[[ 12   7 -14  -6  22  18  -8  16 -10]
 [-28 -26  -2  18 -14   2  12  16  16]
 [-30 -14  30   6 -46 -44   7 -58  35]
 [  3   6  -7  -6   7   4  -6  -5   2]]
->
[[-10  12   7 -14  -6  22  18  -8  16]
 [ 16 -28 -26  -2  18 -14   2  12  16]
 [ 35 -30 -14  30   6 -46 -44   7 -58]
 [  2   3   6  -7  -6   7   4  -6  -5]]

[[ 15  17  13 -52  25  24  32  25]
 [ 14  14  17 -38  14  16  11  11]
 [ 15  14  18 -32  14  13  11  13]
 [ 15  14  24 -34  15  14  12  10]
 [ 18  12  17 -37  15  16  18  13]
 [ 13  11  39 -66  19  32  12  10]
 [ 19  12  17 -34  13  14  22  18]
 [ 24  21  14 -47  18  21  10  14]
 [ 25  14  16 -47  16  21  27  23]]
->
[[ 25  15  17  13 -52  25  24  32]
 [ 11  14  14  17 -38  14  16  11]
 [ 13  15  14  18 -32  14  13  11]
 [ 10  15  14  24 -34  15  14  12]
 [ 13  18  12  17 -37  15  16  18]
 [ 10  13  11  39 -66  19  32  12]
 [ 18  19  12  17 -34  13  14  22]
 [ 14  24  21  14 -47  18  21  10]
 [ 23  25  14  16 -47  16  21  27]]

[[-14 -28]
 [ -2  19]
 [ 24 -26]
 [ 50 -12]
 [-22   0]
 [-21 -14]
 [ 12   4]
 [ 20   6]
 [-18  10]]
->
[[-28 -14]
 [ 19  -2]
 [-26  24]
 [-12  50]
 [  0 -22]
 [-14 -21]
 [  4  12]
 [  6  20]
 [ 10 -18]]

[[ -8 -18   7  14   1  -3 -18]
 [  6   8 -27  17   4   1   0]
 [ 10 -66  24  68  51  33  31]
 [  3  -9   2   5 -24  -3   2]
 [ 21  -7  10  -5  16   4  -2]]
->
[[-18  -8 -18   7  14   1  -3]
 [  0   6   8 -27  17   4   1]
 [ 31  10 -66  24  68  51  33]
 [  2   3  -9   2   5 -24  -3]
 [ -2  21  -7  10  -5  16   4]]

[[ 15 -26  -4   8 -30   6  -1  -3   1  -3  -7]
 [-13  -3   0   4  16 -10 -10  -7  10  -6  -7]
 [-23  18   0   4  24  28   5   6   0   0  -6]
 [ -6  -6  -5  13  -8  59  -3  -1  -2  26  -5]
 [-35 -12   4   6  51  10  -3   0   1 -16  -5]]
->
[[ -7  15 -26  -4   8 -30   6  -1  -3   1  -3]
 [ -7 -13  -3   0   4  16 -10 -10  -7  10  -6]
 [ -6 -23  18   0   4  24  28   5   6   0   0]
 [ -5  -6  -6  -5  13  -8  59  -3  -1  -2  26]
 [ -5 -35 -12   4   6  51  10  -3   0   1 -16]]

[[-36  11  -5  13   2  10  -5   2  40]
 [ -9   5   3  -1   4   5   4  13  -3]
 [-29  11  -9  13  -1  13  -4   5  37]
 [ -1  -8  -7  19   6  15  -8  11   3]
 [-39  11  -4  14   3  11  -6   1  53]
 [-11   7 -12   9  -3  15  -1  -1  11]
 [ -5 -25  18 -31 -20  -3 -16  13   2]
 [ -6  -9  -9   7  -4  10  -4  -2   5]
 [ -1 -15  -8 -34 -19  -5 -13   9  16]]
->
[[ 40 -36  11  -5  13   2  10  -5   2]
 [ -3  -9   5   3  -1   4   5   4  13]
 [ 37 -29  11  -9  13  -1  13  -4   5]
 [  3  -1  -8  -7  19   6  15  -8  11]
 [ 53 -39  11  -4  14   3  11  -6   1]
 [ 11 -11   7 -12   9  -3  15  -1  -1]
 [  2  -5 -25  18 -31 -20  -3 -16  13]
 [  5  -6  -9  -9   7  -4  10  -4  -2]
 [ 16  -1 -15  -8 -34 -19  -5 -13   9]]
---
[[ 46  30  37  46  40 -29  15  17]
 [-32  13 -38 -44  16  14 -27  24]
 [ 24   2  45  56  13  -6 -30  10]
 [ 44  31  32  41  41 -31  19  16]
 [  5  21 -18 -17  25 -28  37  -9]
 [ 16  30  -4  -4  37 -17   9  34]]
->
[[ 46  37  40  15]
 [-32 -38  16 -27]
 [ 24  45  13 -30]
 [ 44  32  41  19]
 [  5 -18  25  37]
 [ 16  -4  37   9]]

[[-2 -4]
 [39 61]]
->
[[-2]
 [39]]

[[-42  48]
 [ -4   1]
 [-38  45]
 [ 49 -58]
 [-35  42]
 [ 45 -55]
 [  0   0]
 [ 46 -56]
 [-33  40]
 [-47  55]
 [-32  39]]
->
[[-42]
 [ -4]
 [-38]
 [ 49]
 [-35]
 [ 45]
 [  0]
 [ 46]
 [-33]
 [-47]
 [-32]]

[[ -1  -5   0  -6  -1  -1  -4  13   4  -2]
 [ 18   7   3  -6  64 -21   0   3   4   4]
 [-15  -2   6   8 -36  -7   0  10   7 -15]
 [-16  34   0 -15  10 -13   1   5  -2  12]]
->
[[ -1   0  -1  -4   4]
 [ 18   3  64   0   4]
 [-15   6 -36   0   7]
 [-16   0  10   1  -2]]

[[-29  -8  17 -22   0 -16 -33 -11  12   0]
 [ 24 -15  -9  17  -8 -18 -28 -11 -50  44]
 [-27 -10  11  31  -7   4   0  19  27   1]
 [  7   5   2   7 -21 -13   2   9   9 -50]
 [  0 -34  11   0   8 -20   1 -30 -19  32]
 [-12 -33  10   0   8 -45  -9 -27 -41   2]
 [ 28   1  18  -9   3   7   6  11 -68 -38]]
->
[[-29  17   0 -33  12]
 [ 24  -9  -8 -28 -50]
 [-27  11  -7   0  27]
 [  7   2 -21   2   9]
 [  0  11   8   1 -19]
 [-12  10   8  -9 -41]
 [ 28  18   3   6 -68]]

[[ 30 -26 -13   9]
 [-54 -21 -26  -5]
 [-32 -25 -35  21]
 [-18 -13 -35  27]
 [-48  -7 -17 -12]
 [ 40 -34   2 -19]
 [ 21 -26 -19  -8]]
->
[[ 30 -13]
 [-54 -26]
 [-32 -35]
 [-18 -35]
 [-48 -17]
 [ 40   2]
 [ 21 -19]]

[[ -6  29 -43 -27 -23   7   8 -12]
 [ 35  19  43   4  -9 -32  32 -12]
 [  4 -39 -31  30  47  -6  43  28]
 [-34 -13 -38 -16  38  13  46  -6]
 [ 40  10  20 -54  44 -34 -47  33]]
->
[[ -6 -43 -23   8]
 [ 35  43  -9  32]
 [  4 -31  47  43]
 [-34 -38  38  46]
 [ 40  20  44 -47]]

[[  1  25   3 -21 -19 -16  -3]
 [ 25  14  57   0  53  34  16]
 [ 16   0   2 -14  16  10   0]
 [ -8   9  -9  -3 -20 -18  -4]
 [ -1  12   3  -6  -7  -9  -3]]
->
[[  1   3 -19  -3]
 [ 25  57  53  16]
 [ 16   2  16   0]
 [ -8  -9 -20  -4]
 [ -1   3  -7  -3]]
---
[[ -5  43 -36]
 [-31 -31  10]
 [  8 -29  27]
 [ 22  -3  10]
 [ 12  48 -34]]
->
[ -5 -31  27]

[[ 11 -10]
 [ 10 -42]
 [ 59 -46]
 [-27  60]]
->
[ 11 -42]

[[  6   3  -2  -7]
 [ -2  -6   3   0]
 [-53 -39  49 -44]
 [ 14   6  17  -4]]
->
[ 6 -6 49 -4]

[[-28  51  49 -17 -38]
 [  0 -40 -12  -5   6]
 [ 40 -14 -39  28  44]
 [ 59   7 -50  43  62]]
->
[-28 -40 -39  43]

[[ 53   0 -18  50]
 [-32   0  22 -36]
 [ 46   0  21  32]
 [ 50   0 -22  50]
 [ -8   0  31 -20]]
->
[53  0 21 50]

[[-14   4  17]
 [-64  23   4]
 [ 12 -18  20]
 [-35 -16  39]]
->
[-14  23  20]
